Named moves, each a turn or a mirror, and the order they were made in; the first pair answered:
R:
[ 2.02 -0.92  0.16  1.06  0.13 -0.13 -0.74 -1.00 -0.87  1.49  1.22  0.64
 -1.15  0.61] |-> [ 1.76 -1.30  0.78  1.28  0.34 -0.03 -1.19 -1.04 -0.09  1.55  1.35  0.62
 -0.73  0.64]
[ 1.03 -0.73  0.64  1.06  0.04 -0.36  0.21 -0.31 -1.35  0.70  1.51  0.38
  0.32  0.99] |-> [ 0.66 -0.94  0.88  0.99  0.11 -0.19  0.01 -0.20 -0.99  0.68  1.58  0.46
  0.50  1.08]
[ 0.25  0.63 -3.22  1.60 -0.64 -3.09  0.26 -0.16  0.30 -1.48 -1.17  0.27
 -1.00 -0.57] |-> [-1.28 -0.73 -0.52  1.74  0.12 -2.37 -1.75 -0.56  3.09 -1.81 -0.42  0.12
  0.87 -0.73]
[-1.36 -0.06  3.05 -2.04 -1.27  1.93 -0.74  0.07  1.08 -0.23  0.59 -1.44
 -0.74 -0.04] |-> [ 0.12  1.29  0.46 -2.11 -2.00  1.31  1.22  0.57 -1.49 -0.06 -0.11 -1.31
 -2.58  0.10]
T:
[-0.53  0.66  2.01 -0.84 -0.88 -0.49  1.32  2.62  1.91  1.90  0.52 -1.37
  0.28  0.05] |-> [-1.44  0.86  0.27 -0.11  0.43  1.64 -0.77 -0.87  2.42  1.97 -1.71  1.89
 -0.62  0.35]
[ 1.13 -1.39  0.20  0.58  0.77  0.06  0.64  1.59  3.31  1.48 -1.86 -0.06
  1.06  0.12] |-> [ 1.92 -1.41 -0.69  1.12  1.18  0.38  0.57  0.70  2.50  1.99 -2.28  1.15
  0.44  0.35]
[-2.71 -0.43  1.22  0.92  0.54  1.06 -2.59 -2.97  0.25 -0.63  1.70  2.25
  0.37  0.70] |-> [ 0.79 -0.90  0.40  1.15  0.06 -0.75  0.50 -1.70 -3.61  0.57  3.48  1.48
 -0.21  1.46]
[-1.44  0.69  2.00 -1.05 -1.98 -0.20  0.63  1.71 -1.52 -0.82  2.42 -1.85
 -0.52  0.56] |-> [-3.40  0.96  0.87 -0.50 -0.73  2.08 -2.24 -1.28  0.16 -1.11  0.19  0.92
 -1.04  0.50]
F:
[ 0.59  1.36 -0.09 -0.36  0.11  0.68 -0.31  0.46  0.60 -0.44 -0.97  0.51
 -0.30 -0.24] |-> [ 0.49  1.33 -0.06 -0.31  0.12  0.71 -0.52  0.41  0.51 -0.55 -0.96  0.41
 -0.37 -0.29]
[ 0.07 -0.50  0.39  0.01  1.11  0.50 -0.18 -0.71 -0.05  0.81  0.12  1.46
 -0.23 -0.36] |-> [-0.11 -0.59  0.02  0.36  1.27  0.06 -0.35 -0.85  0.52  0.45 -0.18  1.42
 -0.12 -0.45]
[-1.52  0.54 -0.75  0.48  0.28  2.37 -0.60 -1.59  0.63 -0.53 -0.93  0.86
 -0.31  0.63] |-> [-1.52  0.66 -0.51  0.39  0.20  2.55 -0.54 -1.44  0.46 -0.49 -0.79  0.96
 -0.40  0.78]
[-1.81 -1.12  1.86  0.82 -0.98  0.88 -0.92 -1.57  1.01 -0.43  1.32  0.31
 -0.85 -0.62] |-> [-1.65 -1.14  1.96  0.77 -0.89  0.93 -1.05 -1.56  0.69 -0.41  1.51  0.38
 -0.89 -0.56]
P:
[ 1.51 -0.51 -2.56  0.99  0.37 -2.13  0.54 -1.14 -0.71 -0.37 -0.56  0.95
 -0.62 -0.17] |-> [ 1.51  0.06 -2.35  0.62 -0.14 -2.26  1.38 -0.34 -1.59 -0.47 -0.16  0.41
 -0.88 -0.12]
[-0.35  1.43  1.57 -1.64 -0.92  1.61  2.16  2.79 -1.83  0.83  0.07 -0.74
 -0.81 -0.73] |-> [-2.68 -0.30  0.59  0.46  0.32  0.33 -1.42  0.24  3.13 -1.02 -2.07  0.11
  0.58 -1.80]
[-1.31 -0.89  0.86  1.16 -0.42 -2.05  0.08  0.49 -0.09 -1.38  1.49  0.43
 -0.22  0.24] |-> [ 0.70 -2.15  0.78  1.08  1.21 -0.63 -0.15 -0.56 -0.31  0.27  1.14  1.60
  0.40  0.70]
[-0.21  0.56 -1.40 -1.22  0.87  1.14 -1.18 -0.25  0.95  0.24 -1.97  0.34
 -0.40 -0.86] |-> [ 0.11  1.27 -0.92 -1.99  0.27  1.24  0.10  1.09 -0.71  0.52 -1.28 -0.17
 -1.18 -0.56]
Now pairs of rows:
Between the rows of a pair lie 2 to 3 moves.
[-2.10  1.42  2.53 -1.30 -0.37  2.85 -1.29 -0.21  1.12 -0.75 -0.54  0.41
 -0.77  0.13] |-> [-1.08  1.43 -1.55  0.17 -1.10 -1.38 -0.04  0.51  1.41 -2.34 -2.43 -1.03
 -1.47 -1.07] : R, T, F
[-1.57 -0.11  1.57  0.16 -0.24  1.08  0.41  2.62 -1.84 -1.30 -0.76 -1.79
  1.12 -1.07] |-> [-0.39  0.23 -0.59  0.57  0.51  2.36  0.60  0.67 -3.50 -0.49 -1.91  0.70
 -0.35 -0.55] : F, T, P
[ 0.49  0.93  0.21 -1.45  0.82  0.95  0.69  1.99 -1.17  0.25  0.44 -1.50
  1.88 -0.68] |-> [ 0.46  0.24 -2.36  0.52  1.89  0.60 -1.12 -1.19 -0.54 -0.16 -1.25  0.98
  1.26 -0.70] : P, T
[-0.02 -0.05 -2.77  1.67 -0.67 -1.56  0.69 -1.15 -0.07 -1.51 -1.68 -1.39
 -0.93  0.17] |-> [ 2.36 -0.38 -2.01  0.87  0.46  0.75  1.20 -1.43 -2.05  0.68 -0.96 -0.24
 -1.03  1.21] : P, F
[-1.72 -0.29  0.45  1.41 -0.45 -1.78 -0.82 -1.10  0.34 -1.77  1.09  0.02
 -0.28  0.07] |-> [-0.08 -1.45  2.09  0.55  0.25 -1.32 -0.38 -0.02  0.67 -0.49  1.72 -1.02
  1.10  0.30] : P, T, P
[-0.68 -0.43 -1.22  1.17 -0.41 -1.87 -0.38  0.39  1.25 -0.95 -0.19 -0.30
 -0.33 -0.47] |-> [-1.91  0.56 -0.61  0.37 -0.70 -0.52 -0.82  0.29  1.26 -1.02 -0.39 -0.13
 -0.81 -0.42] : P, P, T
[ 1.61 -1.26 -1.21  1.59  0.52 -1.12 -0.08 -1.51 -1.17  0.06  1.08  1.55
 -0.58  0.25] |-> [-0.72 -0.08  0.91  0.80 -1.13 -1.35  0.35  0.33 -1.47 -0.84  2.89 -0.09
 -0.72  0.39] : R, F, P
[-1.08  2.01 -1.39 -1.79  0.05  2.22 -0.17 -0.28 -1.78  0.42 -1.40  0.45
 -1.14 -0.04] |-> [-0.05  0.92 -3.44  0.06 -0.28 -1.66  0.51  0.07 -1.38 -0.71 -1.58 -0.49
 -0.83 -0.67] : P, T, F
[ 2.90  0.13 -1.76 -0.36  0.22  0.42  1.16  0.54 -2.43  1.44 -0.20  1.01
 -1.06  0.51] |-> [-1.70  1.11 -0.57 -1.06 -0.07  2.13 -1.65  0.35  2.04 -0.26 -2.23  0.62
 -0.38 -0.98] : T, R, T
[-0.93  1.13 -0.17 -0.88 -0.54  0.27  0.66  1.32 -0.27 -1.06 -0.16 -0.55
 -1.54 -0.45] |-> [ 0.74 -0.60 -1.30 -0.06  1.29  0.75 -0.35 -0.52  0.63  0.06 -1.48  1.07
 -0.67 -0.60] : F, P, R
